Turns, then the turns between two rows, first turn first; the first pair answered:
turn sav:
[ 1 -3  5  5  2  5 -5 -9  3] => [-6 -4  6  8 -2 -2 -1 -8 -4]
[ 14  15  -7 -10  22   3  12  -6  11] => [10  0 25  8 18  2  0 -6 17]
[ -6 -16  -2  27 -35 -11 -12  10 -17] => [  4   6 -41   0 -27  -8   4  10 -20]
turn lep:
[ -9  -1  -4  12 -28 -12   5 -11 -15] => [  8  15   0 -13   3   8  14 -22  11]
[ 11  -3  10   1   2  14 -16 -12  19] => [  5  -8  28  12   5  -1 -15   7   8]
[ -6  -5   4  15  -2  11  -6 -13  20] => [-7 -4 15 16  9  4 -2 -4 19]
turn Tis:
[  3   5  -2 -16   5   0   0   9   8] => [  8   0  -3 -10  -7   7 -12   7   6]
[ 13   6  -4 -13   9  15 -10 -10  14] => [  7  -4 -21   2 -18   1 -15   4  -9]
[  1   9 -25  -8  11 -16  18  31 -18] => [ 18   9  -3 -19  31  17   7   4  26]
[  7   0 -34 -20  17  -1  18  22   2] => [ 18  -6 -25 -20  16  23   3   5  21]
Pairs:
Between the rows of a pair lie 2 to 3 turns.
[  4  -4 -20   5 -10  -1  -2  -1 -11] => [ -5   5 -14   3   2  -8  11   6 -14] -> Tis lep
[  1 -13  23  11  -4  -1 -13  10  -1] => [ 12   9  -9 -19  13   8   3  -1   7] -> sav sav Tis
[ 14   2 -44  -7  -4 -23   9  39 -29] => [ 23  11 -30 -17  21 -20  16  47 -16] -> lep lep
[ 15  -3  -2  -7   9  21 -15  -3  11] => [  2  10  -7 -12  19  -6  10  18 -12] -> Tis Tis
[ 35 -19  19   8 -10  25 -39  12  32] => [ 28 -17   9   5 -18  29 -39  -4  31] -> Tis lep sav
[-18  24  -7 -21   0 -13  37 -21  -4] => [-11  17  -2 -20  -6   6  23 -40  15] -> lep lep Tis
[ 10 -14  44   6   5   8 -11 -14  15] => [-18 -20  20  20 -33  -3   0 -25 -12] -> lep lep sav
[ 5 -4 17  1 -1 -2 -4 -1  8] => [ 8 -3 10  0  2  4 -6 -8 11] -> lep lep
[ 16  11  -6 -16  13   9   0  11  18] => [  9  -5  12   0  -2  18 -17  -8  24] -> sav lep lep
[ 14  16 -24 -10  10  -5   2  17  -5] => [ 17  14  -5 -12  26   6   1  11  10] -> lep Tis
[  0   9 -11 -10  13   2  -5  20  -4] => [  1   9  -1 -14  19   3   0  11   1] -> lep Tis
[-20 -10  18  -2 -19   9   4 -63   4] => [-19  10  39 -19  24 -10  29 -36   4] -> sav lep
[ 12   3 -36 -18  11  10  -7  -8   9] => [  2 -23  22  12  12  -5 -24  15   7] -> sav lep
[ 10  -2 -13 -10 -13   8 -14 -25  15] => [-15  -6  27   9  -5 -20  -1  -1  -2] -> sav lep sav
[ -6  12 -24  -7  -6  13  -3   1   2] => [  3   8 -17  -3  -2  14 -12  12   4] -> sav Tis sav
[ 4  4 16 -1 25 -3  6  1  5] => [  1   6   8  -6  15   9   6 -18  11] -> sav lep lep
[-13   6   4 -23   9  13   3 -36   9] => [-27   3   0 -17  -5   1  13 -33  -7] -> sav sav sav
[ -5 -19  12  16 -24   9 -12  -7   3] => [  3   2  -8  -9 -10  21   1 -23  15] -> Tis lep sav
[-22  16 -18 -14   7  -2  19 -24   6] => [ -9  18 -28 -16   8   6   8 -23  12] -> lep lep sav
[ -1   2 -13  -6 -13  15   0 -19   4] => [-11   4  21   1  12  -6  14  11   1] -> lep sav
[ -8  -6 -16 -14 -10  -3  22  -5  14] => [-10  -3 -15 -11  -8 -10  23   8   6] -> sav Tis Tis
[-13   5  -4  -4   4 -23  21   7 -17] => [ -4  15  -7 -14  16 -12  25  -6  -2] -> lep lep
[ -7 -26  13  29 -13 -12 -13  20 -19] => [ -5  -5 -41   3 -21  -7   8   4 -29] -> lep Tis
[13 -1 22  0 13 10  1 -6 15] => [ 14  -6   2   7 -10  17  -7 -17  11] -> lep lep
[ -1 -14   0  23 -18 -12 -24  11 -14] => [  8   0  25   8  22 -14 -11  25   2] -> lep lep
[  3   6 -21  -2  -4  15  -3 -23   6] => [ -4  18 -17 -13  11   1  14 -13  -1] -> Tis Tis
[ 22 -18  29  10  23  12 -41   2  39] => [ 31  -7 -33 -11   3  25 -38 -14  35] -> Tis lep
[-15  -5 -16   4 -31  -2   0 -25 -11] => [-19  -3  18  11  -6 -25  11   8 -20] -> lep lep
[-20  14  -8 -10   5   7  20 -13  -4] => [-17   7  23   2  20   1   9   3  -1] -> Tis lep
[ 31   1 -26  -8   0  24 -18  -2  14] => [ 31  -4  13   1  21  10 -17  20  19] -> Tis lep sav
[  7  10 -10  -8  28  -1  21   5   5] => [ -9 -11  26  18  15 -10  13   8  -2] -> sav sav
[  3  12 -15 -19  20 -12  25   1   1] => [ 15  11 -25 -21  18  -6  13   8   4] -> lep sav
[ 11   0 -28   3  -6 -15   8  20 -15] => [20 -4 15  6 16 -8 -4 24  9] -> Tis Tis lep
[-15  23   0 -13  16  -4  38 -45   1] => [-30  -7  37  23  -8 -13  16 -37  -7] -> sav sav lep
[-10 -15   8   6 -18   9  -5 -19  14] => [-19  -7   8   4  -1 -19  18  13  -5] -> lep Tis Tis
[  6  18 -19   5 -11  -3  21  -7 -16] => [ 13  12 -15   3 -12  16   6 -22   3] -> Tis Tis
[ 39   0  -4 -15  11   8 -27  13  19] => [ 35   3 -23 -16   7   1 -23  24   5] -> Tis lep
[ -6  -7  58  14  27 -10   2  12  14] => [-16  -6 -45   5 -41  -1   1 -25 -23] -> lep sav
[-12   8   6 -11  20  -7  47   1 -22] => [ 20 -16  -2  -1  -3  42 -11 -29   9] -> sav Tis
[-11   1   5  12   1 -37   2  37 -24] => [ 11 -17  13  20 -17  11 -47   0  16] -> Tis Tis
[ -2  10   6 -12  13  -9   8  16  -2] => [  8   2 -18 -13 -10  10  -5  -7   2] -> lep lep Tis
[ -6 -20  31  27  -7 -22 -16  27 -13] => [  2 -20 -10  14 -34  20 -30 -32   9] -> lep sav
[ 10 -15   5  20  -5  -3 -32  13  -6] => [ 13  -8   8  17   7  -6 -25  21  -3] -> lep lep Tis
[ 19  13   0 -11   8  20  -6   2  15] => [  1   8   1   5  -6 -11   0  28 -20] -> lep sav
[  2  -4  13  18 -11 -19 -16  31  -3] => [ 10  19  -4 -12  15 -16   7  30   5] -> sav lep lep
[-15   4   1 -10   7 -10  18   0 -26] => [ -6   5  -3 -21   8  11  12 -24  -4] -> lep Tis
[  8  -7  15  16  -2 -15 -11  32 -13] => [ 19 -11 -13  11 -24  19 -25  -8   6] -> lep sav
[  6   1   2   4  -6   3 -20  10  15] => [ -2  -3   7   9 -14   4 -16  -2  14] -> sav lep sav
[ -2   2   9  14  -7  27 -15 -24  20] => [-10  -7  22  30 -13   1 -18   6  -4] -> lep Tis
[ 10  -4 -22   5 -20  16 -30 -22  13] => [  3  24 -38 -24  11  -4  11  -6  -1] -> Tis lep
[ 28  -4 -14  -1   4  16 -23  10  11] => [ 22  12  -7 -12  26  -4   2  22   4] -> Tis Tis
[ -9 -11 -15  -1 -20  24 -14 -21  -2] => [-22  -1  27  -3  16  -7  12  10  -7] -> lep lep Tis
[ 13  24 -11 -12  30 -19  24   9   9] => [ 20  21 -39  -8  13 -11  10  12   3] -> lep sav
[ 15   3 -32  -6 -11   5   3  -6  -7] => [  9   9   8 -13  25  -6  19   8   1] -> lep lep Tis
[  5  -7   9  11  -3   0 -21   8   7] => [  5  -2  16   6   6   5 -15  -5  18] -> sav Tis Tis
[ -2  26  -4  -9  11  -6  20  -5 -11] => [ -8   4  12  16 -11 -16   0   9 -23] -> sav lep
[ 15  -2  26 -16   6   6  -7  21  22] => [ 20  -5   1 -19 -11  21 -14  -4  24] -> lep lep
[23 13 -4 10 17 -3 -4 26  1] => [ 27  11 -30   6   3   4 -10  14  -2] -> lep lep Tis
[  7  10 -18 -20  -9  20  -2 -27  12] => [  7  22   0 -29  21  -4  19   4   4] -> Tis lep
[13 -3 12 -4 12 -3 -6  9 13] => [ 15  -6  -2  -7  -2   9 -11  -6  16] -> lep lep
[ -6 -16 -32  -2 -28   2  -4 -25  -7] => [ -5 -15  27  -6   9   7   5 -33  21] -> Tis Tis sav
[ -8   2 -29 -30  -7 -10 -19  24  -5] => [  6   9 -14 -38   7   8 -20  15  16] -> lep Tis
[-19 -12  -9  18 -31  -3  -5  -9 -11] => [ -7   1  20  -3   7  17   2 -27  24] -> Tis Tis
[ -5 -21 -29  11 -20  -9  -3  12  -9] => [ 12   2 -35 -18  14  -6  15  18   5] -> sav Tis
[ -3  -2  10   4  -3  18  -5 -15  22] => [-17   1 -11  10 -19 -10   8   9 -12] -> lep Tis sav
[ -2  34   5 -23  33   1  35 -12  -5] => [  7  37 -32 -15  16  -4  29   0 -20] -> lep sav
[  1 -21  32  19 -11   0 -19   3   4] => [  8   2  18 -15  10  18   1 -26  27] -> lep sav lep
[ -5  -5  17   0   1  -9  19   9 -14] => [ -1   0   3 -11  -1  15  17 -21   5] -> lep Tis Tis
[ -2  19 -22 -20   3  -7  29 -10  -7] => [  1  16  -7 -23  11   8  24 -25  11] -> lep lep Tis
[ -5   1 -19   1 -16   6  -4 -10  -9] => [-3  4 23 -5 21 -1  7  3  4] -> lep lep Tis
[  6 -21  15  13  -2  10 -21 -17  15] => [  2 -25  19  20  -3   2 -24 -14   5] -> lep lep
[ 24   3 -23   1 -24  23 -21   3   4] => [ 29  18 -10 -14  11  13  -4  26   8] -> Tis sav
[ 18 -11 -11 -23   5  25 -13 -12  30] => [ 13   0   9 -27  34   1   8  19  17] -> Tis Tis sav
[ -2  14 -11 -14  13  -5  14  -2  -8] => [ -5  11 -22 -12   0  -1   9 -11  -9] -> lep lep
[  8   3 -44 -13 -16  17  -5 -22   1] => [ 25   5 -45 -15   0   8 -12  11   2] -> sav Tis sav
[ 12 -17  43   7  15  19 -26   5  25] => [ 23 -10 -15 -10  -8  37 -29 -17  23] -> Tis lep
